In the data rows, the value 128 means zero.
Here are some numbered points:
[165 185 183 100  53 119 168  82 165  91 141  51  76  77 116 150 188 159
 191 147 185  64 168 111  78] 0
[111 141  97 156 152 136 105  83 120 190 160 169 129 184 167 134 125  64
  85 113 120 141 178  72 162] 1
[167 152 148  86  52 173 124  89 193 179 108 135 101 116  80 153 130  79
 140 136 104 149 130  71  82] 2
[138 113 115 103  99 195  62 152 121 159  84 190 125 113  69  93 109 110
  71  87  65 178 116 137 122] 3
[191  60 143  87 113 123 137 205  88  92 108  82  87 106 122 144 133 190
 158  93 133 124 109 171 122] 4
[ 92 148 156 108 150 107 139 134 115  53  99  60 157  75  83 102 116 209
 159 243 172  68 146 197  78] 5
[140 161 169 107  72 118 151  89 194 107 158  72  58  74 136 155 199  94
 199 138 170  81 173 104  84] 6
[129 192 218 138  55 105 191  70 161  90 160  76 109 112  81 207 132 108
 172 168 157  64 175  87  94] 7
[156 123 134  87 104 100 193  66 169 102 133  78  87 131 151 188 164 113
 165 148 144 119 181  88  42] 8
[ 60 107 104 156 199 110  87 151 106 151 128 161 164 139 125 113  33 163
  83 157 130 154  59 178 138] 9
[118 124 117 178 190  68 150 118 103 141 179  95 147 199 219 119 144 116
 166 140 134  76 167  47 173] 10
[191  88  72  86  99 188  80 111 167 183 104 140  95 123 111 124 168 110
  92  87  97 157 135 135 102] 11
[ 55 104 105 147 171 128  83 165  97 164 118 170 173 145 138 100  75 144
  77 128 104 157  52 156 173] 12
[ 99 174 191 178  85 104 166 101 110 130 184 121 136 125  92 204  94  96
 126 109 167 112  86 130 140] 13
[ 95 151 107 196 162 104 111 126  80 159 143 149 192 185 147  80  98 102
  97 121 127 127 149  77 188] 14
[170 144  77 144 113 183  44 176  73 192 116 169 178 139  94  70 127 107
  51  64  61 143 106 152 193] 15
[142 122  64 114 118 190  74 140 130 169 101 177 125 140 108 112 142  89
  59  80  93 147 144 147 127] 16
[189  75 125  98  93 151 139 195  82  72  74 155 133  91  71 120 113 169
 126  44  88 186 109 198 151] 17
[157 162 128 181 120 139  97 168  39 118 136 157 175 148 116  83 108 136
 105  72  95 159 136 133 193] 18
[ 78 115 126 116 124 161  86 134 155 165  68 147 142  80  96 113  94 141
 105 202  95 158  74 130 113] 19
[138 109 108  87  91 187 106 119 159 165  74 158 130 120  78 121 116 128
 117 160  68 184  90 115  96] 20
[152  90 140  89 126 145 109 196  97  75  73 153 133  78  77 109 113 182
 131 121  77 160 128 190 115] 21
[ 88 148 112 194 189 101 115 167  58 112 161 155 202 161 142 114  82 147
  93 136 135 118 101 169 200] 22
[185  92 123  79 108 151 122 192  89  90  65 131 137  65  85 107 119 194
 139  92  78 162 117 200  94] 23
[150 100  16 101 168 139 110  88 151 154 133 124  75 175 181 102 170  62
  86 100 127 134 179  99 114] 24
[147 110 111 118 146  70 212  64 193 115 138  81  88 157 182 176 123  95
 188 147 182 112 203  81  74] 25
[157 113 165  67  65 186 100 106 180 152  84 159 110 108  90 134 118  99
 133 160  80 179 106  97  87] 26
[164 124  94 140 104 167  89 185  64 133 114 190 180 149  83  70 122 117
  66  56  63 167 134 161 193] 27
[142 105  87 101 147 122 175  76 200 148 141 110  78 150 183 171 155  68
 151 139 160 132 192  79  76] 28
[146  66  64 128 186  72 190  82 164 131 155 101 101 196 232 123 116  91
 157 132 170 137 203  63  93] 29
[ 67 110 160 141 121 138 118 128 159 125  76 101 161 110  48 153  80 166
 129 255 114 120 129 175  84] 30
[147  97 116  84  99 169 100 136 148 129  53 136 135  90  91 115 126 142
 126 154  71 145 107 151 104] 31
[ 98 185 175 186  84  80 162  89 109 134 200 105 142 142 133 194 119  74
 135  84 160  83 111 107 163] 32
[115 119 143  96 142 173 105 147 159 124  57 119 153  95  75  98 107 164
 112 233  99 135 117 162  83] 33
[144 106 115  98 103 188  70 150 123 152  86 181 117 113  74  97 115 118
  80  89  71 172 119 141 116] 34
[ 94 168 154 130 173 129 126  98 137  84  88  77 148  74  89 109 131 199
 165 251 142  74 130 181  85] 35
[190  88 138  44 101 145 139 163 123  79  88  75  80  67 107 132 173 199
 181 139 136 117 136 170  73] 36
[111 121 108 159 183  48 176  71 158 143 172 117 139 187 211 135 134  94
 141 189 171 109 188  55 123] 37
[ 99 184 142 179 116 102 154  95 131 143 207 128 142 179 173 179 118  57
 125  96 168 104 131  81 163] 38
[ 92 159 105 176 171  97 141  69 148 187 193 113 146 185 184 128 131  74
 105 144 163  86 154  57 154] 39
[ 63 113 107 162 194 108  92 149 103 151 133 161 165 146 130 110  43 154
  85 154 130 150  68 169 143] 40
[177 117 110  90  93 121 181  68 198 131 124  95  81 134 117 199 133  95
 151 147 110 147 193  76  67] 41
[127 202 192 178  53 132 164  77 128 153 181 123 125 121 130 203 136  65
 132  78 151 123 131  50 135] 42
[ 90 169 138 203 141  89 140 123  89 143 170 150 170 190 160  94 122  89
 106 134 131 114 140  94 173] 43
[ 85 127 144 125  93 149  99 124 174 208 114 196 130  84 116 139  92 113
 100 148 108 208  43 100 118] 44
[127  90  79 129 188  72 164  87 171 133 160 118  96 207 213 125 147  96
 165 129 155 127 191  75  94] 45
[117 107  55 145 193  89 136  70 190 172 167 110 103 207 205 121 138  71
 114 137 161 102 191  58 135] 46
[ 54 123 116 161 215 114 103 179  78 121 123 162 172 130 117  94  65 161
 103 152 136 147  61 195 178] 47
[170 118 108  95  94 128 168  76 193 139 122 105  85 133 117 190 132  94
 143 141 106 152 181  79  74] 48
[196  84 167  93  96 121 150 211  77  60  85 134 125  90  86 137 112 182
 152  78  79 161 115 185 114] 49
[154  76  86 104 185  76 190  90 169 125 137 105  85 167 201 154 143 106
 161 141 154 120 182  92 106] 50
[133 169 126  82  96 188  57 148 157 158 109 142  95  55 121  75 207 141
 118 108 138 144  74 143 123] 51
[ 90 100  80 114 159 136  74 158 127 182 103 184 118 135 152  93  68 121
  84 120 110 192  22 142 147] 52
[152 143 103 154 132 141  97 163  52 122 136 185 195 155 115  96 113 119
  82  68  70 151 139 132 177] 53
[101 156 109 170 170  96 139  95 138 140 174 111 140 186 182 142 126  92
 121 159 172  98 164  79 152] 54
[ 59 138 117 189 186  86 110 126  68 121 178 139 186 188 158 114  79 111
  96 106 161 120 104 130 206] 55
[136 116 141 167 189  73 153 153  61 110 150  83 147 165 176 112 143 153
 187 137 149  44 160  94 183] 56
[115 129 151 184 166  70 184 109  97 104 176  81 151 185 182 126 116 163
 170 155 185  72 138  88 169] 57
[193 100 149  79 109 132 147 197  81  52  86 123 118  88  72 132  97 203
 170 113  99 148 107 189 103] 58
[ 85 152 111 201 152 116 107 124 107 156 170 158 190 208 169 116 108  69
  72 100 139 133 115  81 192] 59
[106 129  86 154 144 132  99 145  76 143 134 194 198 174 137 105  89 104
  68 100 118 161 103 131 182] 60
[ 86 168 122 163 116  86 158  76 140 139 217 137 137 167 178 187 135  63
 124 105 191  78 140  91 162] 61
[121 123  92 122 115 175  62 186 128 202 126 199 146 134 118  88 117 113
  58  84  76 196  55 127 170] 62
[182  83 153  93 153  82 200 142 108  39 105  83 108 115 134 140 124 196
 205 144 148 109 181 139  91] 63
[128 104  94 112 159 100 177  56 215 143 148 113  84 157 199 149 145  71
 150 148 153 120 187  73  70] 64
[ 73 171 146 177 137  84 156  91 116 172 203 124 136 170 168 163 118  73
 122 102 180  76 133  84 167] 65
[121 195 227 160  48 106 189  66 153 110 178  61 142 110  64 202 136  99
 163 175 156  62 151  97  92] 66
[ 59 176 171 174 146  70 154 112 104  77 175 101 145 120 115 131 124 158
 129 144 198  49 107 197 155] 67
[104 128 143 187 174  81 127 160  54 100 156 106 172 168 144 105 115 170
 129 114 132  94 134 118 192] 68
[ 96 162 108 183 176  88 144  86 135 143 188 107 139 197 196 148 128  83
 123 160 185  90 172  70 156] 69
[ 96 196 182 189  93  93 187 114  92  86 219 111 134 127 135 193 137  80
 160  78 194  83 113 137 163] 70
[148 192 211 136  38 146 172  68 159 129 141  76 120  93  58 197 138  96
 147 157 141  97 154  85  95] 71
[151 112 160 100 152 134 141 152  98  53  91  83 125  91  91 112 119 214
 173 196 124  99 164 195 105] 72
[ 71 109  81 135 154 125  80 165 146 195 130 191 114 128 168 118  87 123
  75 115 115 190  30 124 150] 73
[ 76 162 151 154 163  88 148 119 106  80 174 100 146 129 150 142 137 154
 154 142 197  76 152 171 147] 74
[ 81 137 101 157 153  77 139  46 169 180 171 109 108 188 195 140 154  65
 124 137 181  94 162  52 145] 75
[ 89 152 152 179 169  68 158 133  92  76 181  98 150 153 160 144 144 156
 154 154 202  74 160 138 137] 76
[153 105 131 108 118  92 196  68 185 110 135  91 108 147 152 183 122  89
 172 160 149 117 192  95  75] 77
[168  51 101  72 118 183  55 193  84 135 108  81  68 103  93 116 206 144
 101  97 109  93 127 168 152] 78
[120 142 121 168 127 154  75 163  71 144 115 185 181 163 114  66 103 105
  96  99  73 142 115 139 182] 79
[ 73 104  73 132 158 121  79 169 145 196 132 193 112 131 176 114  89 126
  74 112 114 192  32 124 152] 80
[126 133 100 185 149 112 110 125  88 155 153 170 175 178 167  80 106  89
  89 112  95 132 120  72 195] 81
[ 99 145 103 162 170 103 133  76 144 167 164 117 131 176 186 147 143  72
 133 135 168  89 158  74 155] 82
[103 142  91 163 158 136  98  90 112 193 161 177 141 188 166 131 110  65
  73 108 116 150 168  79 171] 83
[123 134  63 155 153 156  79 130  84 194 127 186 158 176 134  74 127  78
  69  80 100 164 126 101 183] 84
[167 113 134  57  86 169 104 173 136 100  81 113  75  68 104 137 166 183
 163 132  95 140 116 173 101] 85
[133 132  62 137  89 192  81 131 139 195 129 210 134 133 104 103 118  77
  62  78  85 179 113 103 152] 86
[160 124  60 100 111 180  59 132 164 187  93 167 118 133  91  88 161  83
  66  78  82 154 126 128 128] 87
[138 106 151 133 168  64 208  67 180  92 137  74 115 152 174 172 128  98
 189 180 190  99 196  78  73] 88
[165 208 195 126  45 146 159  69 179 136 156  98  85  92 111 148 198 119
 173 127 163  72 148  97  91] 89
[155 206 199 112  32 142 148  99 160  88 138  90  97  67 120 146 186 105
 189 134 152  73 153  96  90] 90
[179  96  92  73  94 177 108 167 130 142 101 157 113  93  81 125 135 128
 109  74  85 185 133 170  99] 91
[140 124  56 115 113 206  58 147 128 178  96 189 129 140  98 107 142  82
  42  71  84 154 140 154 131] 92
[148  97 128 157 181  87 137 168  55 108 164  90 153 181 178  87 120 145
 164 127 124  84 156  73 193] 93
[150 164 204 116  63 119 192  52 182 113 115  94 124 122  87 217 118  90
 170 174 132  99 188  63  67] 94
[101 178 195 173  78 109 160 105 110 131 184 118 132 119  88 205 101  96
 125 110 168 108  83 130 140] 95
[ 84 102 105 150 168 143  64 177 101 162 115 196 184 158 116 101  76 120
  52 103  96 180  56 161 183] 96
[103 207 181 175  63  88 174  64 141 145 196 105 119 125 135 201 141  54
 127 111 161 103 132  64 135] 97
[ 83 186 168 169 142  75 155 127  93  70 174  88 154 115 115 171 148 150
 143 112 205  64 145 176 147] 98
[167  58  71  91 120 174  73 174  95 156 122  90  79 118  87 109 194 164
 101 108  99  90 141 170 130] 99
[170  82 136  43  96 158 111 173 143 101  93 103  84  65  89 144 153 189
 146 104 120 120 117 188  89] 100
[178  80 149 107 112 128 138 200  76  62  92 150 122 101  99 124 114 176
 157  76 115 148 100 180 128] 101
[217  63  70  58 126 131 144 153 163 115  94 128  73 125 133 138 139 142
 152  69  89 176 179 162  71] 102
[178 213 190 112  40 145 152  92 172 126 167  93  97  71 125 142 193 115
 181 114 154  82 138  74  93] 103
[ 89 150 103 173 175 104 129  78 139 173 166 127 142 183 183 140 133  67
 120 134 162  97 153  70 165] 104
[182  69 124 109 172  73 216 122 137  62 145  81 100 144 183 161 137 150
 208 136 153 123 193  88 100] 105
[127  90  76 109 172 106 181  61 194 146 114 134  79 161 219 158 150  72
 148 144 162 137 175  80  85] 106
[117 120 124 101 124 161 103 143 152 124  51 133 138  91  84  88  85 177
 130 189 114 170  95 159 103] 107
[118  99 123 100 104 185 107 127 146 154  46 158 137 118  58 137  71 136
 123 182  61 177 103 121 101] 108
[ 49  92 106 160 185 105  85 174 132 154 106 161 168 142 128 135  39 138
  71 154 126 181  27 180 164] 109
[122 137  89 135 122 205  42 162  93 185 104 182 164 137  97  80 115  83
  51  77  72 167 102 151 182] 110
[170  92 161  94 133  98 188 159  86  36  92  98 148 111  96 141  85 190
 179 159 120 133 155 158  89] 111
[ 59  99 106 152 183 115  96 166 107 161 124 166 166 154 123 133  62 127
  81 141 133 156  57 168 171] 112
[ 68 120 114 151 202 121 104 178  84 124 120 161 164 126 113  97  73 158
 104 144 131 151  69 192 169] 113
[ 46 101 101 145 170 135  73 169  99 172 113 179 176 139 134  98  69 140
  67 126  98 164  41 166 174] 114
[194  75 146  97 106 128 148 201  79  52  94 145 113 101 103 126 127 176
 166  65 113 148 115 175 122] 115
[ 91 148 111 194 183 105 113 163  59 117 161 157 200 164 141 109  86 141
  93 133 131 120 106 161 202] 116
[ 47 137 145 165 192  90 124 149  91 103 141  94 175 110 130 104 103 178
 133 174 181  77  98 201 155] 117
[178 102 127  48  97 164 112 173 126  80  77 113  94  78  86 128 157 194
 156 122 100 147 115 203  64] 118
[ 93 156 109 179 155 123 104 123  82 140 151 163 190 176 153  87 108 100
  83 124 119 118 142  99 189] 119
[105 186 176 176  92 100 181 115  99  91 206 111 128 124 130 186 139  86
 158  82 184  91 118 136 153] 120
[ 77 156 119 212 172  99 124 137  65 161 154 167 201 190 156 110  88 103
  79 117 147 136  98  99 205] 121
[126 171  92 188 160 133 103 108  93 164 144 170 189 197 168  57 133  68
  80 113 102 117 140  59 193] 122
[ 76 150 151 174 177  65 157 122 103 103 164  85 152 169 170 140 141 123
 164 138 203  65 127 117 175] 123
[149 118 120  80  71 175  95 129 172 163  74 165 119  90  90 140 146 140
 123 146  90 169 136 106  65] 124
[122 106 115  87  92 181  91 129 156 163  71 166 124 115  94 136 103 127
 100 159  66 180 102 108  98] 125
[155  87  74  68 147  91 139  91 179 148 160  47  35 147 174 139 198 131
 169 159 170  87 158 106  85] 126
[152 206 195 116  35 143 147  96 162  95 138  96 103  73 123 142 182  98
 180 133 148  77 155  91  91] 127
New points follow, each followed by the numbers of its three nearest points above by angle, nearest first.
[108 121 137 188 185  80 123 166  48  99 151 105 176 174 149  92 119 176
 130 115 126  94 141 112 195] 68 93 56
[205  46 139  78 109 130 135 213  86  96 100  82  80 104 119 144 135 194
 159  87 123 133 107 172 119] 4 115 101
[ 93 155 102 173 170  97 140  68 150 186 191 114 141 183 184 131 132  71
 105 143 162  90 155  56 152] 39 104 82
[129 131  53 160 158 158  78 129  77 193 128 187 162 185 136  65 132  74
  66  71  99 160 139 100 190] 84 122 81
[105 181 151 159  81 107 154  38 172 153 186  90 103 156 155 162 145  39
 122 111 171 105 157  56 136] 97 38 61
[128  97  83 107 165 108 179  64 192 144 118 128  79 155 212 158 154  78
 151 142 163 130 175  78  87] 106 64 28
[132 117 134 166 183  85 143 155  65 118 146  95 147 164 168 107 139 149
 173 130 141  57 152  99 183] 56 93 68
[177  98 146  87 121 131 141 194  84  62  89 126 121  94  78 131  94 198
 162 118 105 146 101 189 108] 58 49 101
[ 95 112 115  86 177 152  54 163 137 130  48 161 148  66 125  41 128 202
 115 194 106 164  69 175  99] 107 33 19
[185  96  99  91  75 187 103 175 118 118  92 170 105  80  63 126 115 141
  81  66  78 172 105 182 116] 91 34 17
[ 48 141 131 147 223 105 108 155 104  69 104  96 164  90 119  98 100 201
 113 183 182  91 113 244 131] 117 5 47
[ 90 117 120 136 159 147  52 185  78 154 122 190 186 141 100  89  77 136
  48 100  71 182  76 179 178] 96 114 12
[ 39 155 148 163 193  94 120 155  95  73 138  88 144 101 134 114  96 193
 138 181 187  87  93 222 150] 117 67 74
[179 101 103  93  78 178 109 167 124 117 101 158 102  83  75 129 123 141
  93  75  88 157 111 174 115] 91 17 34
[145 127 126  75 129 132 157  95 181 127 140  73  54 112 160 156 191 146
 162 165 161  86 169 112  81] 126 8 6
[140 109  86 104 142 134 161  80 196 154 138 119  83 148 174 163 152  66
 141 135 151 140 181  80  80] 28 64 106
[165 117 135  62  86 165 109 163 143 101  90 108  75  72 109 139 170 175
 164 134 103 133 120 166 101] 85 100 118
[148 154 192 136  68 112 192  54 180 111 114  82 117 111  64 230 119  68
 176 182 131 117 178  71  60] 94 71 7
[119 171 106 175 161 129 117  99 106 144 165 159 179 186 170  91 130  78
 121 131 122 129 163  54 186] 122 14 119
[175  60 143  76 118 130 135 185  97  89 103 108  82  97  90 164 138 185
 145  96 131 142 110 185 118] 4 100 115
[115 136  88 152 142 168  86 120 106 185 141 185 159 177 138 108 127  71
  57  98  86 161 122  97 172] 84 83 86
[173  84 157  93 143  91 190 170  76  27  90  99 153 113  99 137  82 201
 181 154 118 136 154 164  93] 111 63 58
[150 139 134 144  93 164  89 204  48 103 102 180 177 124  83  84 112 152
  88  60  71 172 116 160 162] 27 18 53
[ 65 140 140 142 197  97 128 146  97  59 125  95 159 115 123 109 101 191
 124 191 186  97 128 220 141] 117 5 67
[ 93 126 189 130 145 109 163 128 123  66 108  68 154 103  88 163 102 169
 169 217 163  87 160 181  95] 5 35 72
[ 92 178 175 190  87  75 161  89 105 137 202 108 145 143 129 200 108  75
 128  83 163  84 104 112 168] 32 13 70
[ 82 114 122 121 123 163  81 139 149 166  73 153 143  85  95 108  95 136
  98 189  94 161  76 130 118] 19 108 107
[152  95  96  79 169 121 134  90 184 144 134  58  38 144 166 149 202 123
 166 141 164  92 189 107  84] 126 28 50
[ 81 146 150 166 173  76 151 126 109 106 153  89 152 162 160 136 137 127
 158 147 191  73 125 122 166] 123 76 57
[177  98 130  66  80 158 128 126 159 143  93 119  84  96  88 126 150 133
 139 116  98 169 153 124  75] 124 26 91
[115 180  98 197 148 148  84 111 105 173 139 173 199 183 155  59 148  63
  84  95  88 125 165  86 192] 122 119 81
[138 133 132 143 106 159  90 201  53 107 102 175 179 125  88  88 105 153
  87  70  80 168 111 164 161] 27 53 18
[143 154 162 103  77 127 141 100 187 111 154  78  58  75 130 150 198 101
 190 132 163  87 167 111  89] 6 0 90
[ 45 139 160 176 195  73 120 171  83  74 145 118 184 109 151  87  89 188
 143 175 179  85 112 195 161] 117 67 74
[121 115  66 141 182  91 139  72 189 165 168 107 100 192 197 126 144  78
 122 140 161 100 189  62 131] 46 75 45
[100 114 121 126 153 147  61 179  85 150 119 178 172 134 102  94  86 137
  61 103  77 175  84 176 166] 96 114 12
[119 212 137 105  99 182  80 130 205 154 101 164 116  35 155  41 178 148
 151 166 129 150  66 107 103] 51 19 124
[ 85 137 199 139 138 107 162 131 112  69 117  72 160  99  82 166  99 167
 165 209 165  86 148 183 105] 5 35 72
[ 93 148 123 168 187  94 115 168  70  89 164 116 149 153 144  88 125 166
 132 134 165  85 108 150 176] 68 22 117
[151 164 137  65  71 201  60 145 197 167  88 143  86  42 124  72 187 131
 139 112 105 145  86 112  94] 51 124 26
[122 146 120 176 125 151  74 165  60 146 120 194 188 171 116  60 102  97
  95  87  71 139 115 139 194] 79 53 18
[143 106 122  83 135  94 156 105 162 122 147  60  52 117 172 155 181 136
 181 137 170  74 156 123  93] 126 6 8
[ 71 165 159 155 166  78 156 119 106  66 178  89 144 122 152 146 138 165
 167 148 211  65 156 180 144] 74 76 98
[138 109 117 124 120 154  95 175  88 127 106 206 165 133  92  92  93 156
  81  85  42 186 103 159 155] 27 3 53
[178 101  70  77 126 154 125  92 186 158  98 128  86 119 125 142 153  98
 109  90 101 157 167 125  92] 11 102 48
[ 76 104  80 119 164 131  68 158 125 190 106 187 122 139 159  89  59 121
  80 125 114 193   9 140 154] 52 73 80
[159 103 131 111 119  82 209  62 186 100 144  84 104 154 156 192 126  83
 181 157 158 109 207  92  72] 77 25 88
[102 132 182 105 122 144 136 118 139 100  75 102 150  84  51 143  89 178
 137 224 129 101 137 175  86] 30 35 5
[146 112 117  99 127 136 130  76 177 146 157  58  55 137 176 135 201 119
 157 144 160  73 153 100  95] 126 6 28
[148 165 133  76  81 194  65 140 187 165  96 146  96  57 129  74 181 124
 137 114 106 144  94 105 104] 51 124 26
[167  91  88  60 114 178 105 147 126 128 101 156 103 102 111 135 134 127
 100  81  80 176 130 178 103] 91 34 11
[171  59 100  75 159 114 154 152 150 121 128  58  63 126 163 123 161 162
 181 117 131 101 151 150  94] 126 36 105
[146 151 139 108  90 134 145  92 193 116 158  78  88 108 147 151 198 106
 164 145 158  81 154 114 110] 6 0 89
[157  82  97 105 178  71 201  83 176 119 142  93  79 165 199 165 145 106
 172 144 165 108 191  89  99] 50 25 29
[142 107 152 155 170  74 153 163  52  91 150  78 154 181 173 113 139 162
 182 144 140  59 142  90 181] 56 93 57
[146 123 121  96 145 119 161  82 182 124 144  57  65 118 152 143 196 139
 164 153 155  62 174 105  88] 126 6 8
[122 136  74 155 110 161  72 104 143 195 134 184 155 168 119 106 123  54
  53  81  89 168 120  90 146] 86 84 92
[144 114 164 104 151 132 143 150 100  54  92  81 129  92  90 118 117 210
 173 199 128  98 163 194 104] 72 5 111
[121 194 131  89  83 167  93 136 174 163  89 165 110  39 150  56 182 145
 142 145 109 159  62 107  91] 51 124 44
[141 108 120  82 136  89 161  94 170 127 155  49  43 122 184 159 189 131
 187 140 181  63 159 115  90] 126 6 8
[143 122 122  94 148 117 160  89 177 118 145  54  62 113 148 142 197 148
 167 154 158  59 168 115  87] 126 6 8
[128  85  80 126 197  62 175  86 173 125 163 110  90 212 224 127 150 101
 178 134 162 122 199  74  88] 45 29 50
[192  88 126  73 111 121 160 121 168  82  71  99 102 101  99 150 134 150
 173 170 108 143 172 134  54] 36 63 102
[181  68 123 110 174  71 216 123 136  65 145  83 101 147 185 159 139 148
 206 135 154 123 192  90 102] 105 50 63
[118 205 139  55 100 189  95 117 174 156  98 155 129  34 153  65 175 144
 148 138 107 154  72  89  98] 51 124 26
[161  70  85  95 188  70 202  82 181 121 137  95  72 167 210 162 150 107
 174 146 162 113 193  87  95] 50 25 29
[ 48 150 143 150 204  97 121 148  90  57 126  97 167 112 119 103  96 198
 118 199 192  91 121 232 152] 117 67 5
[142 177 127  71  85 194  54 144 165 157 107 138  85  43 121  69 228 141
 123 107 142 139  77 140 118] 51 85 124
[176 127  93 140  95 172  89 186  59 129 115 193 180 148  79  66 130 113
  66  46  56 163 143 158 197] 27 53 15
[151 117 121  84 143 120 166  79 190 122 142  47  50 108 148 149 206 145
 171 155 156  57 176 111  75] 126 6 8
[187 132 121 148  76 172  93 168  75 103 118 197 175 122  94  89 107 111
  80  43  62 203 147 155 161] 27 53 18
[ 73 155 119 205 174  98 124 138  67 154 152 161 195 181 154 111  87 113
  87 124 152 130  98 113 198] 121 55 116
[118 167 129  76 103 182  69 132 166 163  90 159  99  31 147  37 192 154
 149 136 112 146  52 125  88] 51 124 85
[150 111 159 106 154 128 142 154  92  57  97  82 128 102 100 112 120 209
 174 191 125  95 162 184 114] 72 5 111
[139 118 115 123 147  72 206  70 182 110 142  81  94 150 176 172 123 103
 183 149 184 107 195  92  81] 25 88 77
[ 51 151 139 164 187 111 107 160 111 114 155 103 150 111 158 105 116 187
 126 158 191  76  53 200 145] 117 67 47
[168 141 143  83  63 167 128  93 190 171 110 129  96 116  88 155 135  88
 143 135 108 144 132  81  82] 2 26 48
[178  84 151  95 149  88 192 143 110  47  99  91 113 115 125 142 117 191
 195 146 138 116 174 142  92] 63 111 105
[187  76 122  61 100 187 126 165 145 115  86 155  91 101  71 132 140 136
 115  88  85 192 143 184  86] 91 118 102
[118 141  99 200 151 108 107 123  80 161 159 177 189 189 173  71  99  83
  82 113  94 131 119  62 211] 81 122 119
[130 108 124 143 122 155  88 190  59 116  94 175 166 104  95  87 106 137
  96  92  83 158 102 177 150] 27 79 53
[105 195 167 168  77  90 173  66 147 144 190 107 115 130 144 193 141  57
 129 113 159 108 138  66 130] 97 42 32
[192  93 145  74 111 133 146 195  87  56  88 122 111  88  76 134 102 199
 168 110 103 147 109 189 101] 58 49 101
[190  55 103  91 166  64 207 139 138  76 127  91  81 171 218 134 140 148
 183 111 124 132 184 108  97] 105 50 29
[171 139  78 134 112 183  51 173  79 185 114 168 169 134  96  77 129 109
  56  65  62 146 110 154 183] 15 110 27
[ 61 148 135 158 178 111 113 148 122 119 154 103 145 118 159 112 118 173
 128 156 185  81  67 187 139] 117 67 74
[122 108 117  96 102 170  96 133 144 158  82 159 129 123 102 133 105 129
 104 157  74 169 106 108 107] 125 20 108
[122 107 107  84 146 193  88 153 150 144  73 152 122  74  91  75 113 176
 113 170  95 163  78 165  98] 107 31 19
[ 37 129 136 118 150 138  67 145 140 155  75 157 139  88  84  88  68 176
  86 221 126 151  52 186 118] 19 107 9
[ 89 127 135 115 117 160  92 130 154 162  77 142 139  77  97 117 104 139
 112 195 101 150  83 126 110] 19 107 33
[140 103 184 106 135 101 147 154  98  55  94  83 138  79 115 110 134 198
 172 174 130 105 149 173  96] 72 111 5
[ 52 140 133 150 218 101 117 146 108  72 112  95 160 100 126 103 102 191
 119 180 184  90 119 228 129] 117 5 67
[167  84 135  49  99 158 110 172 143 104  87 108  90  68  87 140 148 187
 143 112 114 125 116 186  92] 100 118 85
[172  51  64  90 119 174  70 176  90 158 130  83  73 121  87 109 207 162
  99  99  99  81 145 173 136] 99 78 11
[143 110  94  99 140 129 169  79 198 146 138 108  78 144 177 169 159  72
 153 141 157 129 189  82  73] 28 64 106
[108 140 125 176 172  81 189  41 161 134 171 105 140 188 202 157 119  95
 160 192 187  90 169  67 122] 37 69 54
[ 78  93 103 144 171 144  58 184 102 163 110 200 183 155 111 103  71 126
  46 102  96 186  44 171 181] 96 114 12
[144 107 121  89 133  97 155 106 158 126 151  64  55 124 177 152 182 132
 176 131 167  74 157 119 100] 126 6 8
[104 114 126  80 149 174  83 164 140 129  44 162 139  77 102  72 114 178
 123 189  83 167  79 160 102] 107 33 19
[ 89 154 115 191 147 121 104 126 110 153 169 151 180 191 168 109 119  78
  81 101 142 128 112  87 187] 59 121 119
[153  88 108  73 103 176  93 138 154 133  37 139 135  84  91 104 129 146
 124 162  57 152 108 152  97] 31 20 125
[173 107 139 148 100 168 104 192  69 109 116 177 150 135 121  92 126 137
  92  68  58 154 142 142 177] 27 53 18
[144  99 109  97 138 134 130  75 178 148 156  53  49 142 182 133 202 122
 157 148 162  71 154 103  93] 126 28 64
[129 193 187 178  65 123 163  85 124 148 180 119 132 128 135 193 136  73
 135  84 151 116 132  54 141] 42 97 32
[154 116 130  70  66 180  95 132 173 151  63 163 115  72  81 138 147 152
 130 157  87 169 135 117  55] 124 26 31
[121 122 122 106 136 165 100 144 143 141  62 144 141 103  97 113  91 162
 114 182 111 162 108 139  88] 107 33 19
[102 133 120 145 198  56 189  75 158 122 174  99 132 173 203 124 136 101
 178 169 193 123 177  58 132] 37 45 69
[168  51  98  69 168 104 164 145 159 117 129  45  53 127 176 131 165 164
 193 126 141  94 154 144  85] 126 105 50
[124 199 188 178  68 125 162  82 124 147 181 117 128 127 134 193 135  74
 133  85 155 118 133  56 138] 42 97 32
[174 122 116 135 101 169  73 216  56 103 108 177 168 137  76  79 119 149
  76  65  41 174  96 157 173] 27 53 15
[189  69 141  73 136 131 145 145 140  82  97  75  64 101 137 138 145 163
 179 109 134 109 147 159  80] 36 4 100
[ 50 128 133 112 144 143  66 150 137 153  77 155 134  85  86  86  80 175
  89 210 123 152  53 185 118] 19 107 33
[ 86 158 101 192 161 120 100 123  76 147 158 172 201 190 159  84  99  90
  72 115 117 123 143  92 203] 119 14 81
[ 55 138 124 132 178  97 125 145  87  86 133 106 144 108 122 114  87 196
 149 171 176  87 102 222 143] 117 67 5
[ 94 178 170 191  88  75 162  87 105 140 203 108 144 150 136 199 111  70
 127  79 160  86 105 105 169] 32 38 70
[182  80 152  90 152  86 195 142 112  43 104  81 102 113 135 141 127 193
 203 141 147 108 178 141  89] 63 111 105
[121 169 155 100 100 160  89 136 140 120 156  93  90  55 153  56 212 154
 157 113 165  85  97 132 138] 51 103 90
[109 148 126 167 165  89 179  50 164 136 167 108 136 171 195 147 127 101
 160 187 184  93 158  72 120] 37 69 54
[ 48 151 144 154 196 109 123 126 136  94 142  91 143 124 137 117  95 189
 127 196 180  80  89 195 138] 117 67 74
[137  79  88  59 147 131 115  88 200 148 146  66  48 115 179 157 182 119
 151 137 150  78 158 121  82] 126 28 64
[167 194 190 121  52 144 158  81 169 128 148 100  89  90 108 146 188 128
 170 129 157  79 145 108  92] 89 103 90
[136 193 142  98  78 192  88 108 198 153 119 170 109  21 149  59 195 127
 149 134 121 168  68  95 104] 51 124 26
[212  40  78  36 107 131 145 165 131 101  94 112  58 102 116 140 166 178
 136  74 109 145 154 195  83] 102 100 118
[158 108 133 109 117  86 203  64 185 102 145  82 100 148 155 186 135  86
 181 155 158 107 203  91  72] 77 25 8
[ 80 168 140 172 133  97 145  99 115 173 192 131 138 167 162 156 120  78
 114 100 169  86 128  91 167] 65 38 61
[124 140  99 146 127 127 136  43 182 158 188 115 100 171 166 161 156  50
 125 134 169 124 171  58 117] 75 82 46
